Each row below has a hidden score, from 0 to 15, with 7 about the middle. What is it?
[ 19 -44   5 -28  61 -67 -36  46  57  45 -22 -42] >> 13
[-18 -16 -14  18  13  -8  -9  20   6  10   0   9] >> 6
[-50  72  -3 -17  -1  84  82 -85 -63 -60  91  35] >> 7
[  1 -14  26  49 -43  57  -8  20 -21 -22  -7  -9] >> 1
[-10  -2  17 -21  -6 -66 -42  30 -11  64 -51 -22] >> 8
[  3  52 -45   9 -57  66  76 -64 -23 -53  71  26] >> 0
[ 12 -27 -48  37  21 -34  12  14  13   5  -4  19] >> 7
[  7  43 -87  42  22  24  60 -31 -39 -47  41  44] >> 7
[ 35 -18  34 -30  -7 -17  -5   5 -11  18 -30  15] >> 10
[ 17  52 -56  19  27   0  43 -41 -34 -31  66  16] >> 8
[ 51 -30   0  51  14   8 -52  22  41  21 -36 -42] >> 6
[-26  -6  51 -42  27 -35  -6  23  37  35 -20  -1] >> 13
[ -1  92  10  25 -56  52 102 -98 -83 -92 108  31] >> 2
[-18  30 -21 -26 -14  -3  11 -18 -17  31  29   0] >> 5
[ 57 -53  68  20 -69  37 -31  69  -9 -27 -42 -11] >> 1
[ 71 -13  19  35   8 -18 -37  21   4   1 -15  -2] >> 8
[-10 -43 -23   2  95 -43 -24 -22  26  44 -29  13] >> 15
[-32  68 -40 -39  20  34  65 -56 -32  -7  44  36] >> 10
[ -8  43 -30  -5   0 -22  58 -60   0   1  38  28] >> 7
[ 21 -14   9  22 -67  19 -30  32  27 -12 -16 -21] >> 0
[ -6  11  19 -48  57 -71  17 -45  40  53 -11  11] >> 15
[ 12   6  63   9 -66   9 -36  60 -12 -25 -34   6] >> 3
[ -6 -49  30  18  25  -7 -40   1  42   2 -38 -11] >> 9
[-32  -5  20 -39  32 -41   4  27  37  39 -10  19] >> 12
[-65  28   7 -47  28 -52  -2  -9  -5  46  -2   0] >> 11
[-44  82   8 -40  26  20  76 -50 -31 -18  45  58] >> 13
[-23  22  31 -21  20 -51  23 -31 -20  24  15  24] >> 11
[-69  16  52 -83  44 -47  33  19  39  63 -13  17] >> 15
[ 15 -21  56 -65  52 -57 -40  74  27  61 -47 -22] >> 15
[ 52   3 -44  54 -17   9  26 -58 -42 -62  40   9] >> 3
[-37   2  40 -57 -19  44 -23  14  29  25 -11   1] >> 6
[-41 -36 -32 -52  51 -49 -10 -14  31  64 -24 -38] >> 11
[-15 -11  -3  -8 -35 -15 -13   5  -7  44 -14 -22] >> 2
[ -8  -3 -10  26  -4  17  26 -48 -48 -36  46  42] >> 5
[ 82 -27  37  26  58 -52 -18  21   3 -15 -39 -25] >> 15
[ 70  22 -23  81 -33  58  31 -31 -42 -64  39  47] >> 2
[-15 -10  14 -74  44 -49 -13  -9  41  35 -17 -33] >> 14
[-68  63 -52  16   2  94  44 -77 -69 -56  73  42] >> 4
[-61  -4  44 -82  50 -80  20 -23  20  52 -21 -27] >> 15
[ 62 -38  79  45 -52  27 -35  63  48  14 -40   0] >> 2
[-19  34 -62 -16 -14  57  50 -63 -21 -51  65 -17] >> 3
[-10  -1 -28 -14  -7  -9   5 -14 -16  -1  -5   6] >> 6
[ -9 -28  80 -27  15 -35 -17  16  56   3 -25 -33] >> 11
[ 61 -58  32  43 -41  11 -52  56  32 -13 -29 -42] >> 1
[ -4 -42  31 -48  30 -21 -39  38  18   4 -38 -20] >> 12
[-29 -12  55 -60 -17 -54 -14  48  58  54 -49  -7] >> 9
[ 17 -37  44  18 -26  -4 -38  13 -15 -20 -40 -84] >> 4
[ -9  43 -59  37  -3  70  37 -62 -33 -32  75  28] >> 2
[ 63 -68   6  47 -22 -22 -67  67  32  -8 -42 -34] >> 3
[ 14 -63  -9  11   2 -33 -32  25  24  15 -26 -43] >> 5
[-52  49 -10 -46 -17  52  29 -30 -26  31  22  11] >> 5
[ 37 -47  26  -4 -11 -11 -20  37   9 -17 -18 -11] >> 7
[  1   0  44  27   8  -9 -14  32   9 -22  -8   4] >> 9
[-46  26   6 -21  20  -3  47 -32   0  32  29 -22] >> 8
[ 25 -67 -16  43  34  -2 -45  40  18   6 -42 -15] >> 8
[ -3 -52 -18 -10  33 -21 -37  20  -6  42 -26 -21] >> 9
[-25   7  50 -82  26 -69   8 -26   8   8 -27 -14] >> 15
[ 50 -70 -15  -8  69 -50 -35   2  26  14 -22 -20] >> 14
[  4   3  48  -1  20 -27   0  19  40   1 -16 -13] >> 11
[  8 -38   8   7 -18  15 -46  11   8  19 -48 -27] >> 4
[ 20 -12  88 -38  -1 -66 -28  31  56  35 -26 -41] >> 11
[-76   8  14 -75  23 -25  23 -49  -2  42  28  30] >> 11
[  9  44 -19 -13  37  29  64 -69 -36 -40  46  49] >> 12
[-48 -13  38 -67  -1 -47 -42  24  51  35 -41 -13] >> 10
[-82 -12  61 -58   1 -19 -21  -4  24  31 -36 -54] >> 9
[ 63 -13 -25  26   4 -12  -9 -38 -38 -32  10   9] >> 7
[ 20  12   2   9   9 -53 -25  29  52  32 -19  -8] >> 9
[  3  -6  41  -5 -11 -53 -10  27  59  29 -38   4] >> 8
[-55   7  15 -87  74 -62 -18 -22  -6  49  -9 -10] >> 15
[ 22 -16  59 -14 -22 -11 -35  50  23  33 -20 -44] >> 6
[-42  57   2 -20  -7  -7  61 -50 -22 -24  46  36] >> 8
[-28   4  -4 -51  33   9  36  10  -8 -10  24  31] >> 12
[ 40 -24  30   3 -60 -29 -17  44  23 -18 -22 -45] >> 2
[ 33 -17  -6 -11  14 -35 -13  30  13  21 -28  15] >> 10
[-41  79 -68  27 -87  83  81 -75 -68 -67 105  23] >> 0
[ -3 -21  36 -40  -2   8  -5   6  -9  34 -24  -9] >> 9
[ 18 -25  58  -3 -21   2 -43  51  47   0 -29 -15] >> 6
[-52  55  30 -62 -31 -15  27  12  -8  17   8   6] >> 7
[ 18  -9  32   4   7   1 -20  23  -5   7 -25 -21] >> 9
[ 10 -56 -14  -1  64 -54 -31  30  45  30 -17   2] >> 12
[-39  15  54 -42 -16  -9  -1  19  35  57 -15 -31] >> 7
[-16   1  24 -22   1  -1   6   3 -29  27  29  10] >> 7
[  8 -30  -4  -9  13 -12 -17  34   7  19 -22  -8] >> 8
[ 44 -58 -28  47  40  -4 -32   8  18 -15 -26 -27] >> 8
[ -6 -20  59 -41  50 -35 -16  26   7  19 -41   9] >> 15
[-42  19  -7 -48  37 -68   3   2  25  60 -22  12] >> 13
[-65  64 -26 -24   1  43  54 -18 -50   1  56  44] >> 6
[ -6  77  -6  51 -70  52  93 -85 -57 -90 121  44] >> 0
[ 29 -44 -11  46 -25  48 -29  61 -16 -49  -1 -12] >> 1
[104 -51 -51  49  50 -40 -30 -22 -23 -26 -23 -14] >> 11
[ 10 -16  11  15  -9   8 -37  16   3   9 -32 -12] >> 6
[ 61 -36   4  37  -6   7 -40   1  17  -6 -23 -24] >> 5
[  1  38 -47 -19 -17   1  38 -46 -79  -4  53  32] >> 5
[-43  97 -68  -4 -68  54  86 -53 -52 -60  90  49] >> 0
[-10  35 -73  26 -38  86  53 -47 -64 -67  68  59] >> 0
[ 21 -44 -37  29  39 -50 -58  15  14  39 -38 -42] >> 8
[ 20 -21   5  26   3  16 -29  15  21  44 -21   3] >> 5
[-12  61  -9  31 -27  77  57 -43   3 -46  67  24] >> 2
[ -6  26 -33  25  12  41  48 -47 -38 -56  51  56] >> 7
[-69  92 -55   0 -40  80  69 -66 -55 -28  82  16] >> 0
[ -95   11   33 -115   53  -20  -21    3   40   95  -16    9] >> 15
[  5 -20 -33  53 -11   8   7 -27   8 -32  13  10] >> 2
[ 37 -36  16  29  -1 -10 -42  49  22  19 -44 -28] >> 6
[ -6  -5  -1 -24  26 -56 -18 -19  28  12 -12   4] >> 11
[ -3  18  53 -29 -33 -24  -9  26  17  21 -11 -16] >> 6
[ 25  45 -31  37  32  55  87 -62 -73 -79  66  31] >> 10
[-57  24  68 -71 -22 -48 -46  11  -8  51 -35 -27] >> 9
[-29  16 -33  17 -38  58  22 -17 -52 -36  34  -1] >> 0
[ 51 -11  45  10 -12 -14 -43  38  26 -11 -27 -19] >> 8
[ 46 -47 -47  54  65   8 -21   8  12  25 -17  -5] >> 10
[  9 -14  57  -4 -64  15 -27  24  24  18 -18  -1] >> 1
[ 18 -15  -8  50  28 -15   8 -19   6  13  -7  40] >> 9
[  1  15  35 -15  38   6 -23 -11 -36  14 -18 -31] >> 13
[-81  64 -14 -36   0  18  54 -51 -53 -31  54   6] >> 7
[  3  -5  -4  16 -21 -12 -21   7 -16  64  -9 -13] >> 3
[ 53 -46  23  36 -32  -5 -61  70  25  30 -56 -34] >> 3
[  9 -19 -19  -6   4   5   6   6  40  43   7  38] >> 6
[-53  75 -28 -38  -9  31  69 -47 -27 -49  55  15] >> 7
[-12 -34   1 -19  19 -19 -33  22  44  25 -18  16] >> 9
[  6  19 -22  21  20 -35   5 -24   4  27  -3   5] >> 8
[-32  -4  18 -19  21 -32 -37  -6  24  37  -7 -30] >> 9
[ 11  50 -54  44 -15  82  56 -56 -79 -56  74   4] >> 2
[ 36  27  -1  27 -14  21  54 -58 -29 -78  46  39] >> 7
[ 41 -44 -16  34  59 -77 -18  14  26  41 -39  36] >> 13
[-29 -21  57 -27 -20 -34 -45  56  44  26 -54 -28] >> 7
[ 70 -64 -24  25  -4  21 -66  50 -21   6 -43  18] >> 5
[  48  -23   49   23 -127   88   -8   56   37  -28  -21   -3] >> 0
[-37 112 -42  36 -50  86 115 -84 -70 -76 102  60] >> 0
[ 83 -14  60  33 -83  47 -28  54  17 -29 -41 -24] >> 0
[ 48 -53  34  39  -9 -14 -40  24  65 -25 -49 -20] >> 6
[  3  21 -12   5  15  11   0  -9   1  10   6  23] >> 8
[-60  27   3 -69 -15 -22  18 -21 -32   6  26  28] >> 8
[-11  16  -5 -66 -25   4  16 -35  -5 -15  16 -33] >> 6
[ -8  74 -47  60 -61  89  97 -67 -56 -88 104  39] >> 0
[-101   24   12  -86   43  -13   26  -20  -15   29    6    2] >> 14
[ 14  24 -59  29  -5  23  30 -40 -12  16  31  12] >> 3
[ 11 -50  30  14 -21   4 -37  54  66   4 -27 -14] >> 4
[-44   4  42 -79  20 -49  16 -15  70  26  -5  12] >> 13
[ 49 -35 -76  64 -19  51 -11  29 -41  12  -2 -12] >> 0
[ 76 -33   7  53 -51  43 -49  45  18 -12 -15 -15] >> 0
[-21   2   3 -45  53 -43  -9 -18  44  20   5 -31] >> 13
[ 42 -50   4   7  13 -33 -60  82  52  32 -46 -45] >> 8
[ 31 -14 -48  82 -16  53   1 -46 -22 -11  10  22] >> 0
[ 41 -24  40   9 -41  17 -23  77  51   4 -35  -2] >> 4
[-12 -40  44 -22  39 -14 -38  17  46  43 -45 -29] >> 12
[ 72 -41  -6  55  53 -49 -14  20  -5 -30 -35 -27] >> 13
[ 27 -73   3  25  13 -17 -52  38  29  43 -52 -39] >> 6
[ 75 -43  27  67 -99  40 -48  63  20 -19 -41 -37] >> 0
[-65  22  56 -75   6  11  16  -6  12  13   2  25] >> 11
[ 73 -26 -23  94  13  13  -4 -53 -40 -25  11  -9] >> 5
[-32  75 -58 -28 -19  35  63 -79 -80 -47  81  31] >> 5
[ 18 -37 -46  22  27   5  -7 -31  15  13 -16   2] >> 7
[-28  29  -8 -55   8   7  10 -28 -14  10  14   1] >> 9
[-19 -30  17 -61  22 -70 -17  14  68  86 -56 -28] >> 11
[-21  15  -4 -24  45  12   7   4 -12   4 -11  10] >> 13
[ 12  -8 -13 -21  -3   3   1 -17  23  -6  -8   5] >> 7
[-77 -42  -5 -29 -12   2 -68  29  25  64 -41 -43] >> 3
[-61  18  13 -65  47 -42  30 -39  15 -13   4 -13] >> 15
[ -51  109    3   24  -36   43  118 -103  -61  -83  107   68] >> 4
[-18   5  38 -30 -13 -16  -9  27   6  -8 -17 -44] >> 8
[ 31 -47   9  44  46 -69 -43  21  -9   8 -28   7] >> 11
[ 18  -8  23  -4   0  12 -25  28  11 -31 -19 -13] >> 9
[ 92 -53  51  50 -22  43 -30  27  -4 -31 -27 -29] >> 5
[  1  82 -20   3 -32  53  80 -51 -72 -51  82  50] >> 4
[ 18 -48  20   7 -12  11 -28  -2  36  40 -39 -28] >> 5
[ 42 -37  29  28 -29  23   9  31  10 -20 -40   2] >> 5
[-23  -4 104 -17 -52   8  -8  53  14  34 -16   1] >> 4
[ 47 -19  20   7 -58 -12 -29  51  22   7 -28 -29] >> 2
[-32  11  26 -71   3 -17  -2  38  23  49 -26  29] >> 11
[-18  86 -28  28 -54  74 121 -77 -83 -93  95  60] >> 1
[ -4  -4   8 -29  65 -18   4 -34  12  24 -19   7] >> 15
[-19  -1  11 -47  20 -64 -22  22  49  50 -41 -48] >> 11
[-35  -5  14 -16  17 -54 -41  62  57  23 -54  -4] >> 11
[ 28 -52  25   0  -5  12 -49  29  27   3 -25 -11] >> 6
[-55  12  31 -76  47 -72   5 -36  29  40 -16 -30] >> 15
[ 26   4  70  24 -86  69 -33  74  45  -1 -40 -35] >> 0
[-52  -4 -11  10  34 -50  -4 -18 -19  38 -13  15] >> 10
[-84  57   0 -40   7  18  46 -23 -36  -6  58  54] >> 8
[ 38  31   3   2  34 -26  38 -30 -10 -30  26   0] >> 13
[-57  67  10 -23 -56  64  47 -36 -58 -29  54  10] >> 1
[  8  -5  18 -26  31 -26 -12   8  -9  20  -7   4] >> 12
[ 29  41 -38  31 -43  10  37  -6 -51 -50  41   7] >> 2
[-14 -17  -4 -17  84 -16   3 -21 -24  18  -6  23] >> 15
[ -4 -76  12 -60   6 -68 -41  31  37  51 -69 -12] >> 10
[  3 -20 -46 -11  15  -9 -24 -23  -1  30 -15 -17] >> 7
[ -64  124  -31   19  -66   65  127 -116  -74  -91  126   63] >> 0
[-61 -22  59 -78  70 -33 -23  26  42  65 -40   8] >> 15
[ -7   9  33  36  11   5  18  13   5 -31   7  29] >> 9
[ 15  12 -28  33  -3  46  30 -46 -42 -55  35  10] >> 5
[-23 -25  36 -51  22 -35 -29  14  67  35 -40 -47] >> 11
[ 44 -26 -51  89 -19  48  19   0 -21 -44  12  16] >> 0
[-71  30  -2 -51  63 -83  24 -36  34  30  -7  20] >> 15
[ 37 -49 -50  63  30 -30 -57   7 -27  15 -22 -11] >> 6
[  9  -8  76 -45  24 -61 -35  37   8  16 -35 -27] >> 14
[ 15  -4  47 -10   5 -52 -36  50  60  24 -41 -38] >> 10
[  1  -5  51 -24   3 -46 -44  27  49  47 -32 -32] >> 9
[-56  22 -18 -15   2 -14  45 -56 -24  17  22  27] >> 7
[-54 108 -37  32 -78 109  91 -78 -89 -80 115  56] >> 0
[ 65 -42 -35  74  38  -3  15   2  11   3   2  29] >> 8
[  7 -36  20 -23  82 -29 -25  23  65  52 -45 -23] >> 15
[ -4 -18  -3  38  -3   6   0   7 -28  16   5 -10] >> 4
[  8 -15  27 -26   3   9 -25  44  27  29 -34   4] >> 9
[ 20  27 -27  31 -40  94  18 -10 -58 -41  61  42] >> 0
[ 29 -79 -22  23  20 -48 -65  65  31   0 -61   7] >> 8
[ 24 -59  63   5 -48   5 -40  67  53 -21 -49 -24] >> 3
[-85   9  35 -83  23   0   8 -11  18  40  -9  -7] >> 12
[ 29 -11  24  35 -27  17 -10   5  41 -45 -17   4] >> 5
[ 60 -49  56  60 -20  48 -27  16  23 -17 -35 -27] >> 4
[-42  14  40 -70  12 -58 -24  54  39  80 -46  -4] >> 12
[ -6  62 -39  26 -39  54  68 -77 -45 -66  75  25] >> 1
[-49 -25  69 -46   0 -49 -29  54  67  62 -27  -7] >> 9
[ -3  -3 -11 -20  10 -24 -21  18  10  50 -17 -11] >> 8
[ -6 -29  34 -20 -37 -29 -24  36  56  15 -25 -27] >> 4
[ 91 -64 -44  94  60 -66 -18 -18  -7  -7 -11  22] >> 10
[  3 -28  26 -52  10   2 -28  35  17  36 -50 -30] >> 10
[-75 -12  23 -48  23 -56 -29  26  20  93 -51 -51] >> 10
[-14 -22  18  -7 -54  18 -16  12  40  -1 -17 -34] >> 1
[  3  57 -47  42 -61  82  45 -43 -45 -30  57  19] >> 0
[-70  -4  -2 -49  37 -25  -8  12   5  27  -2   3] >> 11
[ 25  37   5  35   0  13  51 -44  -4 -22  59  36] >> 6
[ -2  71 -31  31 -62  86  74 -35 -67 -79  89  41] >> 0
[ 32 -16 -65  50   0  30  -1 -38 -60 -32  18   7] >> 3
[  3  -8  11  -2  30 -49 -33 -14   8   4 -23 -56] >> 11
[ 48 -29 -27  27   0  21  -2  -2 -27 -40  12  22] >> 6
[ -15   14   61 -104   13  -86  -22   14   78   83  -46  -40] >> 14
[-42  36  38 -49  13   6  37  -3  12  42  22  30] >> 11
[-11  14  30   2  -5 -28  34 -48  -2   7  24  49] >> 8
[-26  49   2 -39 -18   0  38 -28 -18  -3   8  -7] >> 8
[ 52 -40  40  32 -28  -9 -12  24  64 -12 -23 -29] >> 4
[ 36 -12  50 -29 -37 -31  -2   7  18 -25  -9 -26] >> 7
[-12   4  -3 -31  30 -13  23 -12   0   6  11  12] >> 11
[-42  89   3  -4 -80  53  89 -44 -58 -62  86  37] >> 0
[ 31  -5 -34  72 -12   3   4  -1 -24 -19  13  29] >> 3
[-52  -5  57 -87   0 -48 -27  32  39  33 -36 -18] >> 11
[-30  22  46 -53 -11 -41  -4 -17  23  39 -20 -20] >> 9
[-18  26   0  18  10  46   7  -1  -5   6  26 -22] >> 6
[ 52 -44 -59  38 -23  28 -19  25  -2   2  -9 -28] >> 0
[ 15 -61   1  -6   9   0 -38  19  33  23 -15  -8] >> 6
[-41  15  37 -74  30 -11  -5 -34  58  68 -17  -9] >> 13
[-38  85   7 -24  -9  40  79 -79 -46  -2  78  14] >> 7
[ 68 -14  28  25 -24  -8   6  19  40 -14 -19 -12] >> 6
[ 46   8  12  30 -54  41  -4  27  17 -36 -14 -37] >> 1
[ 45 -56 -55  74  -4  23 -45  36 -31  30 -19 -18] >> 0
[-58  74  -3 -18 -41  25  66 -69 -26 -15  79  28] >> 2
[-46  35  14 -40   7 -15  24  29  -8  18  15  -7] >> 9
[ 81 -58 -62  65   6  19  -4  19 -22 -32   2   8] >> 4
[ -3  11 -13   2  11   0   9 -39 -17  -3  23  -1] >> 7
[ 18  -3 -25   0  25 -10 -13 -20   7   5   3  -4] >> 9
[-49  76 -27  14 -26  59  51 -25 -50 -12  62  46] >> 3
[ 65 -30  13  39 -20  -8 -48  11  14 -25 -20 -30] >> 4
[-61 -21  25 -36  46 -45 -23 -13  17  16 -33 -22] >> 13
[-30  -3 -50 -47  42 -35 -13  -3  33  38  -6 -31] >> 10
[ 84 -43  38  34  -9   1 -30  27  29 -19 -30 -34] >> 7
[-50   7  49 -43  20   9 -22  41   1  31 -26   4] >> 11
[-44 -17  34 -24  30 -39 -36  -8  41  49 -36 -43] >> 11
[-19  69 -51 -21  22   5  69 -63 -65 -50  65   4] >> 10
[  1 -46  11  -8  -4   4 -64  49  17  23 -43 -37] >> 6
[-39 104   9   1 -50 102 115 -66 -60 -90 114  79] >> 3
[-45  22 -33   6  -8  23  33  11 -27  12  37   8] >> 3
[-44  28  40 -55 -50  23  10  19  21   1  -1 -26] >> 4
[-45  22   7 -64  39 -28  10  25  28  43 -10   4] >> 13
[ 61 -47 -36  53  42 -24 -36  -8  37  -5 -23  -7] >> 9
[ 56   2  32  64 -55  17 -10  78  42 -60 -14 -11] >> 2
[-22  -2 -17  23 -33  41  24 -42 -13   3  28  19] >> 0
[ 43 -33  38 -16  12 -61   5   5  64 -15 -19 -44] >> 11
[-12 -29  32 -50 -33 -23 -29  35  55  42 -45   4] >> 6
[-23 -49  58 -32 -28 -32 -49  43  52  14 -46 -45] >> 5
[-31 -10  18 -49 -14 -24  -5  12  21  10 -20   2] >> 8
[ 13 -11 -38  27  36 -27 -14 -15 -10  -3  -8   6] >> 9
[  1 -28  34 -30 -54  -1 -16  77   8  11 -38 -14] >> 3
[ -25   87  -46   26    6   78  118 -114  -99  -82   97   71] >> 7
[-35  54 -25  -3  -3  39  48 -70 -55  -6  63  32] >> 5
[ -6 -30  20 -18  52 -49 -47  22  15  55 -45 -39] >> 13
[-60  51   2 -43  26   4  67 -33 -18   0  47  75] >> 12
[-56  84   0  36 -77 116  82 -22 -63 -64  92  58] >> 0
[-44  -2  38 -42  14 -16  -9  20  42  45 -31   1] >> 10
[-82 117 -13  27 -36  56 113 -65 -64 -67  84  77] >> 3
[-33  17   1 -16  -6  -8  10  -2  10  25  -7 -22] >> 6
[ 10 -12 -51  48  48  12   2  23 -28 -20   9   7] >> 9
[ 39   4  55  -4 -78  41   0  55  24 -11 -28 -24] >> 1
[-61  42 -12 -51  47 -55  21 -23  -9  32   6 -10] >> 14
[ -35  109  -49    6  -17   53   89 -114  -62  -60   97   52] >> 5
[-10 -59 -27  -9  29 -49 -54  47  13  50 -45  -3] >> 8
[ 20 -57 -51  54   2  43 -57  25  -7  13 -37   1] >> 2
[ -2  -7 -40  40  33  42  14 -50 -52 -26  28 -31] >> 6
[ 24 -29 -40  11  -6  12 -36   3 -30  12 -19 -62] >> 3
[ 12 -33 -43  45  74   3 -25 -10 -24   3  -6   2] >> 11
[ 41 -45  27  23 -32  21 -31  72  36   0 -31  31] >> 4
[ 32 -12  26 -49  26 -47   7 -32  26  23 -16 -31] >> 13
[-41  18 -64 -20  26   8  25 -41 -48  23  30  10] >> 7
[-22  95 -43  29 -40  50  97 -66 -67 -49  95  99] >> 2
[  5 -19  32 -10  -8  -6 -18  12   6  26 -22   3] >> 7
[-91  83 -18 -26 -63  96  65 -49 -60 -40  71  66] >> 0
[ 20   6 -20  58  -3  45  -3  13 -23 -41  22  51] >> 4
[-15 -29 -35   8  48 -12 -13 -19  10  35  -9   2] >> 9
[ -1 -22  27 -12 -16   1 -22  69  16  14 -25 -35] >> 6
[ -5   2  40 -29  38 -75   0  17  24  10   3  11] >> 14
[ 63  -6  33  21 -24 -38  -8  35  13 -22 -26   2] >> 7
[  7 -26 -11 -22  25 -49 -32  38  24  34 -29 -15] >> 10
[-11  39 -18  29  -9  52  55 -68 -34 -11  52  25] >> 4
[ 57 -12  62  45 -60  26 -39  41  27  -8 -27 -23] >> 1
[-41  23  19 -60  13 -16  36 -43  13  -4  25   4] >> 11
[ 33 -40 -32  53 -25  28 -45  32 -24   5   0  -4] >> 0
[ 44 -35  35 -17 -21   6 -17  51  11 -15 -32 -27] >> 7
[-11 -23 -33 -12  39 -12 -21  12  20  41 -19   4] >> 10
[-24 -31  45 -39  48 -69 -29  38  18  42 -69 -31] >> 15
[ -8  -8  55 -27  30 -42 -18  -7 -19  -5 -18  -1] >> 14
[  65  -10   63   57 -115    6  -20   53   68  -62  -10  -37] >> 0
[-13   7  16  -8  12  -8  16 -27   8 -13  11  30] >> 9
[-89  25 -14 -31  -9   4  20 -17  -4  21  25  21] >> 5
[ 35 -44  69  -7   0 -11 -34  39  43 -25 -47  -2] >> 10
[ 69 -50 -32  49   9 -28 -22 -10  -8  -7  -7 -26] >> 5
[ 39 -36  18  25  12  11 -39  58  17  28 -39  14] >> 8
[-24 -18  74 -43  -5 -16 -12  21  38  42   3   3] >> 8
[ 30   1  56 -24 -45   2 -34  30  10  -9  -8 -22] >> 5
[-53  80   2 -55 -29  19  66 -65 -48 -20  59  13] >> 6
[ 79 -22  53  44 -81  21 -32  53  36 -56 -23   0] >> 0
[ 72 -31   4  35 -51  -8 -49  85 -13 -44 -33 -13] >> 2
[  5  22 -33   4  -3  26  37 -42  -6 -46  27  15] >> 6
[-18   6 -18 -46  44 -15 -13 -21  30   8  -9   8] >> 13
[ 33  29 -22  58  -7  30  38 -24 -43 -40  63  31] >> 4
[ 60 -55 -21  30 -18  32 -41  45  22 -25 -35 -31] >> 3
[-31  20 -16   9 -31   3  11 -14 -29 -10  33  14] >> 2
[ -7  49 -55  11  -2  47  77 -68 -43 -38  77  29] >> 5
[ 54 -15 -26  74   0  34   7 -11 -23 -36  19   3] >> 4
[-31 -12  28 -50  11 -39 -14  39  40  50 -38  -9] >> 10
[ 16  34 -16  35   8  -5  52 -85 -18 -43  36  39] >> 8
[-15  83 -15 -19 -18  52 109 -83 -66 -67  90  36] >> 7
[ 70 -58 -63  85 -22  61 -38  37   0 -26  -6 -11] >> 0
[ 46 -34  32  -6 -59 -21 -23  50   1 -23 -10 -18] >> 2
[-62 -10 -29 -52  47 -59 -27  13  29  52 -42  -8] >> 13
[ 14 -15  55  -4 -79  -3   0   7  61 -11 -23  -5] >> 1
[  1   0  18   7 -21 -43 -15  11  24  39 -30 -12] >> 5
[-21  62 -10  28  35  29  85 -80 -89 -71  69  87] >> 12
[ 11 -27  11  25 -24  24 -41  40  12   1 -19 -11] >> 3
[ 65 -59 -34  22   2 -18 -13   1   6   5 -28  -4] >> 6
[-18  29 -11 -27  -9  23  19 -41  -4   4  28   0] >> 6
[-67   5  15 -60  18 -52  -7  15  39  49 -12 -14] >> 10
[ 20   0 -28  47  12  14   4 -45   5  -5   2  48] >> 7
[ 35 -29 -27  54  21  -8 -23  -2  -5   3  -6  -9] >> 6
[-67   9  21 -66  33 -45   4  -6  10  28 -11 -10] >> 13
[ 36 -39  40 -15  -7 -21 -31  56  55   2 -48 -25] >> 9
[-21  28 -46  -9  27 -10  10 -57   1   7   8 -20] >> 9
[ 43 -47 -67  25  30 -10 -21  29 -13 -23 -29   6] >> 8
[-21  49 -24 -33   6   8  43 -18 -16 -10  53  39] >> 8
[ 44 -52 -46  76   2  25  -8  10 -27 -35   0  23] >> 3
[-32  46  33 -63  10   1  43  10 -11   5  29  19] >> 12
[ 53 -23  17  12   3   9 -18  28  31  11 -27 -13] >> 8
[ 22  52 -37  27 -55  73  43 -53 -45 -77  60  15] >> 0
[-65  13 -51 -32  37 -25 -18 -55 -21  22  -9  -9] >> 10
[-55   4  49 -10  -6  38  -2 -17 -13  12  -1  13] >> 7
[ 80 -20  34  38 -92  56 -37  60   1 -23 -12 -37] >> 0
[ 40 -11  11  34 -52  32 -18  32  -1 -49 -15 -31] >> 1
[ -8 -33 -11 -17  36   7 -17  44  30  15 -26  17] >> 10
[ 48 -60 -28  43  16 -16 -71  29  38  48 -32 -40] >> 4
[-28  -8  16 -34  -5 -41 -32  13  40  56 -34 -31] >> 7
[ 55 -44 -70  77   0 -14  -4 -11  10   6 -18  15] >> 3
[-55  21  28 -38  22 -58  -7 -10   6  23 -16 -22] >> 12
